50 stands for zero in the data rows.
Some points, each followed by its number:
array([35, 85, 41, 29, 83, 65, 48, 37, 43, 53, 65, 57, 41, 41, 43, 58, 30, 70, 35, 70, 35, 59, 35, 22, 48, 28, 49, 76, 64, 5, 36, 65]) 0
array([55, 49, 45, 46, 39, 68, 21, 27, 58, 42, 49, 46, 35, 31, 39, 60, 36, 62, 42, 66, 50, 53, 59, 42, 44, 37, 40, 38, 56, 22, 47, 58]) 1
array([43, 42, 70, 62, 32, 48, 12, 42, 54, 50, 48, 57, 60, 25, 48, 53, 55, 51, 27, 45, 60, 58, 57, 39, 56, 37, 57, 40, 50, 41, 42, 37]) 2
array([55, 50, 35, 55, 52, 70, 48, 55, 65, 48, 50, 29, 43, 55, 57, 46, 37, 59, 59, 60, 51, 60, 60, 47, 57, 52, 37, 19, 60, 44, 63, 68]) 3
array([73, 38, 38, 65, 55, 62, 58, 50, 59, 56, 38, 54, 53, 62, 51, 58, 50, 50, 60, 45, 66, 48, 50, 59, 48, 48, 44, 26, 45, 50, 42, 42]) 4
array([47, 55, 63, 52, 15, 64, 0, 38, 47, 51, 40, 54, 56, 26, 37, 62, 46, 59, 42, 51, 52, 54, 73, 52, 59, 30, 54, 27, 46, 42, 52, 52]) 5
array([52, 38, 63, 74, 59, 50, 70, 73, 57, 56, 67, 50, 64, 99, 52, 40, 51, 21, 57, 31, 57, 48, 61, 64, 46, 65, 44, 53, 35, 73, 41, 56]) 6
array([51, 52, 61, 59, 50, 37, 40, 50, 51, 52, 42, 62, 62, 37, 39, 54, 55, 41, 34, 39, 60, 44, 38, 48, 50, 40, 65, 64, 49, 48, 46, 33]) 7
array([49, 53, 39, 44, 27, 61, 35, 29, 41, 39, 60, 61, 28, 21, 54, 52, 28, 60, 44, 53, 34, 46, 61, 42, 44, 36, 38, 38, 47, 51, 63, 48]) 8
array([55, 42, 56, 52, 11, 57, 28, 46, 56, 49, 60, 51, 47, 57, 36, 50, 38, 45, 50, 46, 50, 33, 74, 62, 52, 56, 45, 32, 32, 68, 66, 59]) 9
array([30, 67, 61, 40, 42, 61, 49, 52, 45, 53, 73, 36, 42, 86, 28, 36, 17, 25, 61, 26, 31, 40, 73, 35, 49, 46, 58, 51, 39, 85, 89, 59]) 10
array([70, 62, 30, 58, 53, 50, 52, 44, 64, 57, 33, 43, 39, 35, 66, 44, 53, 78, 62, 67, 64, 48, 53, 60, 64, 48, 38, 31, 64, 27, 51, 61]) 11
Which three points above are nearest to each new point by angle? Their numbers follow each, nearest first.
array([41, 39, 54, 44, 41, 30, 77, 65, 42, 43, 67, 61, 47, 44, 60, 40, 58, 28, 47, 45, 40, 32, 39, 64, 34, 74, 53, 72, 41, 76, 49, 49]) 6 10 7
array([37, 54, 53, 45, 31, 50, 38, 31, 40, 43, 45, 34, 54, 20, 47, 52, 43, 52, 44, 54, 39, 56, 56, 29, 56, 41, 52, 60, 56, 51, 55, 45]) 8 5 2
array([39, 39, 64, 45, 25, 36, 61, 58, 27, 61, 48, 74, 55, 76, 50, 40, 64, 23, 73, 20, 46, 29, 69, 78, 48, 59, 61, 52, 27, 99, 56, 19]) 6 10 9
array([40, 55, 65, 31, 62, 46, 61, 51, 42, 53, 59, 44, 51, 50, 49, 53, 64, 41, 49, 47, 49, 53, 40, 42, 46, 55, 62, 69, 49, 32, 44, 57]) 0 7 6
array([52, 57, 24, 41, 70, 64, 80, 15, 46, 54, 42, 50, 35, 57, 47, 51, 25, 68, 69, 47, 43, 51, 43, 35, 48, 32, 35, 55, 67, 32, 59, 41]) 0 11 8
array([55, 31, 51, 52, 33, 49, 29, 39, 49, 38, 49, 64, 46, 40, 55, 72, 42, 65, 36, 56, 53, 55, 45, 56, 45, 34, 34, 54, 49, 57, 54, 39]) 8 2 5
array([58, 42, 44, 65, 55, 63, 30, 34, 66, 43, 56, 47, 53, 35, 35, 64, 26, 62, 20, 64, 60, 58, 37, 36, 41, 33, 38, 52, 54, 17, 36, 53]) 1 0 2
array([56, 47, 52, 56, 40, 57, 31, 45, 52, 47, 50, 47, 56, 34, 43, 57, 49, 48, 42, 45, 53, 48, 57, 56, 42, 42, 55, 36, 43, 47, 44, 54]) 5 2 1
array([39, 73, 46, 34, 80, 24, 94, 64, 45, 57, 44, 45, 61, 85, 34, 44, 58, 43, 52, 57, 50, 39, 24, 43, 56, 68, 55, 93, 64, 58, 47, 62]) 6 0 10
array([37, 31, 52, 39, 56, 51, 61, 53, 51, 53, 53, 55, 50, 63, 42, 50, 54, 46, 53, 46, 53, 53, 42, 47, 46, 65, 51, 41, 57, 52, 51, 51]) 6 10 4
array([53, 55, 72, 52, 45, 28, 36, 69, 54, 48, 46, 41, 68, 36, 50, 46, 75, 31, 44, 49, 49, 47, 47, 58, 51, 66, 64, 56, 36, 55, 49, 59]) 7 2 6
array([61, 61, 30, 37, 47, 53, 59, 39, 48, 59, 38, 36, 53, 50, 44, 54, 50, 65, 71, 65, 45, 44, 58, 61, 56, 55, 35, 42, 46, 39, 48, 69]) 11 3 1
array([63, 50, 47, 71, 36, 70, 28, 38, 58, 50, 45, 53, 40, 38, 55, 49, 42, 51, 53, 40, 60, 49, 74, 58, 51, 30, 47, 16, 49, 41, 53, 46]) 5 1 8
array([19, 43, 59, 22, 35, 55, 44, 39, 36, 34, 70, 42, 45, 41, 31, 56, 30, 42, 32, 49, 27, 50, 42, 24, 40, 52, 52, 75, 57, 58, 66, 56]) 10 8 0
array([36, 66, 47, 39, 58, 48, 89, 73, 40, 54, 63, 47, 29, 98, 64, 25, 45, 30, 85, 35, 33, 37, 66, 62, 50, 68, 51, 58, 51, 91, 81, 58]) 10 6 9
array([44, 53, 58, 55, 67, 43, 47, 52, 54, 59, 54, 60, 58, 52, 47, 48, 58, 57, 35, 54, 65, 59, 40, 39, 57, 49, 54, 57, 56, 22, 28, 54]) 0 7 2
array([60, 71, 46, 44, 60, 65, 46, 44, 47, 73, 51, 60, 46, 66, 55, 52, 58, 68, 66, 47, 56, 53, 70, 62, 65, 31, 50, 29, 44, 31, 41, 60]) 11 4 3
array([63, 58, 41, 46, 19, 70, 13, 23, 51, 46, 53, 51, 37, 16, 49, 66, 28, 79, 38, 62, 46, 45, 64, 42, 49, 24, 36, 37, 45, 32, 60, 63]) 1 8 5
array([39, 41, 59, 49, 35, 51, 46, 44, 45, 52, 63, 53, 56, 43, 37, 42, 50, 38, 41, 33, 47, 45, 54, 44, 49, 59, 61, 41, 43, 61, 50, 45]) 9 10 2
array([62, 27, 79, 69, 30, 17, 28, 88, 60, 54, 31, 35, 98, 49, 52, 46, 99, 34, 37, 47, 69, 53, 49, 71, 71, 87, 73, 36, 33, 83, 32, 51]) 6 7 2
array([51, 44, 53, 37, 37, 46, 66, 68, 38, 51, 54, 55, 43, 63, 68, 40, 75, 42, 72, 50, 44, 42, 64, 68, 52, 76, 51, 37, 35, 73, 47, 49]) 6 9 10
